Small tables with named rows and columns. After each table, cells are looked up by row and column.

zuniz:
	rud	ren	nugovev	kodefo	fiborop	fedifu	buku	nad
ketefug	5.0	-7.4	-6.9	8.6	5.9	5.1	5.2	-7.5
nusag	-2.9	0.2	5.1	0.3	3.0	0.0	-4.9	-0.3
vopof	0.5	1.4	5.4	5.6	4.2	4.6	0.7	5.6
zasal	3.4	-2.5	-3.8	1.2	5.5	-6.2	0.4	-3.2
fizes	1.4	4.0	4.5	1.8	-1.9	-0.4	-7.1	5.1
tavamip	-3.3	-0.2	5.6	7.4	-5.1	-0.8	-0.7	0.6

What is the ren of ketefug in zuniz? -7.4
What is the ren of fizes in zuniz? 4.0
What is the rud of nusag in zuniz? -2.9
What is the fedifu of tavamip in zuniz? -0.8
What is the ren of nusag in zuniz? 0.2
What is the nad of tavamip in zuniz? 0.6
What is the nugovev of nusag in zuniz? 5.1
What is the rud of vopof in zuniz? 0.5
What is the buku of tavamip in zuniz? -0.7
What is the buku of ketefug in zuniz? 5.2
What is the rud of fizes in zuniz? 1.4
What is the fedifu of ketefug in zuniz? 5.1
What is the nad of zasal in zuniz? -3.2
What is the fiborop of zasal in zuniz? 5.5
Row with the largest rud: ketefug

bulob =
         tovigir  liro  vameda  tef  rebolig  lud  reve
ravitiv       97    94      71  121      159  133   184
duz          139   106     104   39      196  166   234
lufud        138   127      90   81      117   54   147
vug           63    69     106  201      176  138   161
basug         39   106     102  121      180  140   175
foza          33    66     107  159      100  107   177
fufef         65    79      22  157      159  156    82
ror           84    67      93  155      126   57   163
lat          135    50      24  113      187  124   141
zes          131   171      99   91      128  209   187
pidi          91   128      54   83      178   98    92
dufa         105   124     117   86      113  123   150
ziv           52    36      69  179       87   54   139
fipem        116   138     218  103       71  106    82

reve of dufa: 150
reve of pidi: 92
vameda of lat: 24
rebolig of pidi: 178
lud of foza: 107
tef of lufud: 81
liro of fufef: 79
lud of pidi: 98
rebolig of ror: 126
lud of vug: 138
tef of duz: 39

vam
|  | gokir | vut | keru | mig | tikalo | niret | potusa | lera |
|---|---|---|---|---|---|---|---|---|
| kam | 166 | 115 | 156 | 91 | 127 | 57 | 174 | 59 |
| ran | 18 | 100 | 112 | 34 | 100 | 151 | 69 | 128 |
| manu | 164 | 178 | 48 | 84 | 189 | 16 | 195 | 202 |
| zagu | 188 | 153 | 111 | 169 | 147 | 80 | 76 | 147 |
| pimu | 134 | 186 | 178 | 49 | 166 | 189 | 161 | 98 |
| pipezo | 88 | 137 | 62 | 76 | 197 | 112 | 182 | 159 |
| dipo | 162 | 188 | 162 | 71 | 139 | 142 | 139 | 5 |
| vop | 126 | 200 | 161 | 167 | 129 | 167 | 97 | 176 |
| zibigut | 14 | 1 | 118 | 52 | 183 | 103 | 94 | 84 |

ran, tikalo => 100
pipezo, lera => 159
pipezo, tikalo => 197
vop, tikalo => 129
manu, keru => 48
ran, mig => 34
pipezo, vut => 137
zibigut, niret => 103
pimu, potusa => 161
manu, niret => 16
vop, gokir => 126
kam, mig => 91
zibigut, gokir => 14
kam, vut => 115
pimu, niret => 189
vop, vut => 200
dipo, niret => 142
ran, potusa => 69
zagu, keru => 111
dipo, vut => 188
Row with the largest tikalo: pipezo

dede =
	lek	durisi	dumoneg	nazaval	dut	vap	rufi	gipud
levupo	0.73	0.28	0.20	0.20	0.37	0.27	0.24	0.37
dute	0.48	0.72	0.68	0.66	0.64	0.53	0.38	0.80
pibonim	0.20	0.39	0.55	0.58	0.63	0.76	0.31	0.21
sosap	0.72	0.26	0.37	0.62	0.18	0.75	0.25	0.52
vefot	0.72	0.67	0.41	0.23	0.16	0.61	0.56	0.60

What is the lek of levupo in dede? 0.73
What is the durisi of levupo in dede? 0.28
What is the vap of levupo in dede? 0.27
What is the vap of pibonim in dede? 0.76
What is the rufi of sosap in dede? 0.25
What is the nazaval of vefot in dede? 0.23
What is the lek of vefot in dede? 0.72
Which row has the largest dumoneg? dute

davuk.tsv
	puduken	kulane	mibedag	nav	tepel
bof	3.954	2.799	3.268	1.758	8.988
zasas	-1.937	-6.349	1.797	-7.676	-7.471
libek	4.497	-0.531	-2.547	4.483	2.743
zuv	-0.137	6.944	1.148	0.816	6.414
sopimi	-7.160	-1.232	-0.736	3.900	4.193
tokim	4.733	2.352	1.612	-2.485	1.471
nifezar	2.461	-2.919	1.671	-0.662	2.007
rolu	-2.421	-0.315	-3.527	-2.713	-7.137

zasas, puduken => -1.937
zasas, kulane => -6.349
tokim, tepel => 1.471
bof, nav => 1.758
tokim, mibedag => 1.612
zuv, mibedag => 1.148
bof, kulane => 2.799
bof, tepel => 8.988
rolu, mibedag => -3.527
rolu, kulane => -0.315
sopimi, puduken => -7.160
sopimi, nav => 3.900
sopimi, kulane => -1.232
zuv, puduken => -0.137
sopimi, mibedag => -0.736
rolu, nav => -2.713
nifezar, puduken => 2.461
bof, mibedag => 3.268

fuv:
,komi,riba
dap,0.02,-0.51
fer,-0.64,-0.43
gepek,-0.72,-0.62
sim,-0.40,-0.38
purok,-0.38,0.14
zisaf,0.30,0.28
gofu,0.59,0.70

komi of dap: 0.02
komi of zisaf: 0.30
riba of dap: -0.51
riba of zisaf: 0.28
komi of gofu: 0.59
komi of purok: -0.38
riba of gepek: -0.62
komi of fer: -0.64
riba of gofu: 0.70
komi of sim: -0.40
riba of sim: -0.38
komi of gepek: -0.72

Table zabekun
columns: nevozaz, gezevi, kup, tonufum, dum, vubogi, tudizos, zele, zil
taku: [5.96, 5.79, 0.69, 6.92, 5.58, 4.18, 5.97, 6.39, 8.71]
vir: [4.28, 3.54, 8.73, 2.30, 4.05, 5.22, 4.17, 4.43, 1.60]
putupir: [4.20, 3.28, 9.24, 1.95, 3.99, 5.45, 4.16, 4.47, 1.27]
nup: [4.65, 6.25, 3.60, 5.99, 4.31, 3.18, 5.76, 1.74, 2.90]
kule: [4.57, 6.40, 3.65, 6.02, 4.22, 3.01, 5.83, 1.29, 2.48]
dev: [5.31, 3.40, 5.41, 3.68, 5.36, 6.23, 3.80, 8.37, 7.41]
tofifom: [4.63, 6.55, 3.31, 6.24, 4.24, 2.89, 5.95, 1.30, 2.66]
kogevak: [5.21, 3.42, 5.69, 3.51, 5.28, 6.13, 3.80, 8.09, 6.97]
kib: [5.26, 3.79, 5.07, 3.96, 5.23, 5.83, 4.13, 7.69, 6.94]
sofanov: [4.57, 6.50, 3.52, 6.11, 4.20, 2.92, 5.90, 1.18, 2.45]

vubogi of vir is 5.22
gezevi of tofifom is 6.55
kup of kule is 3.65
zele of tofifom is 1.30
vubogi of putupir is 5.45
nevozaz of putupir is 4.20
dum of vir is 4.05
gezevi of sofanov is 6.50
dum of dev is 5.36
gezevi of kib is 3.79

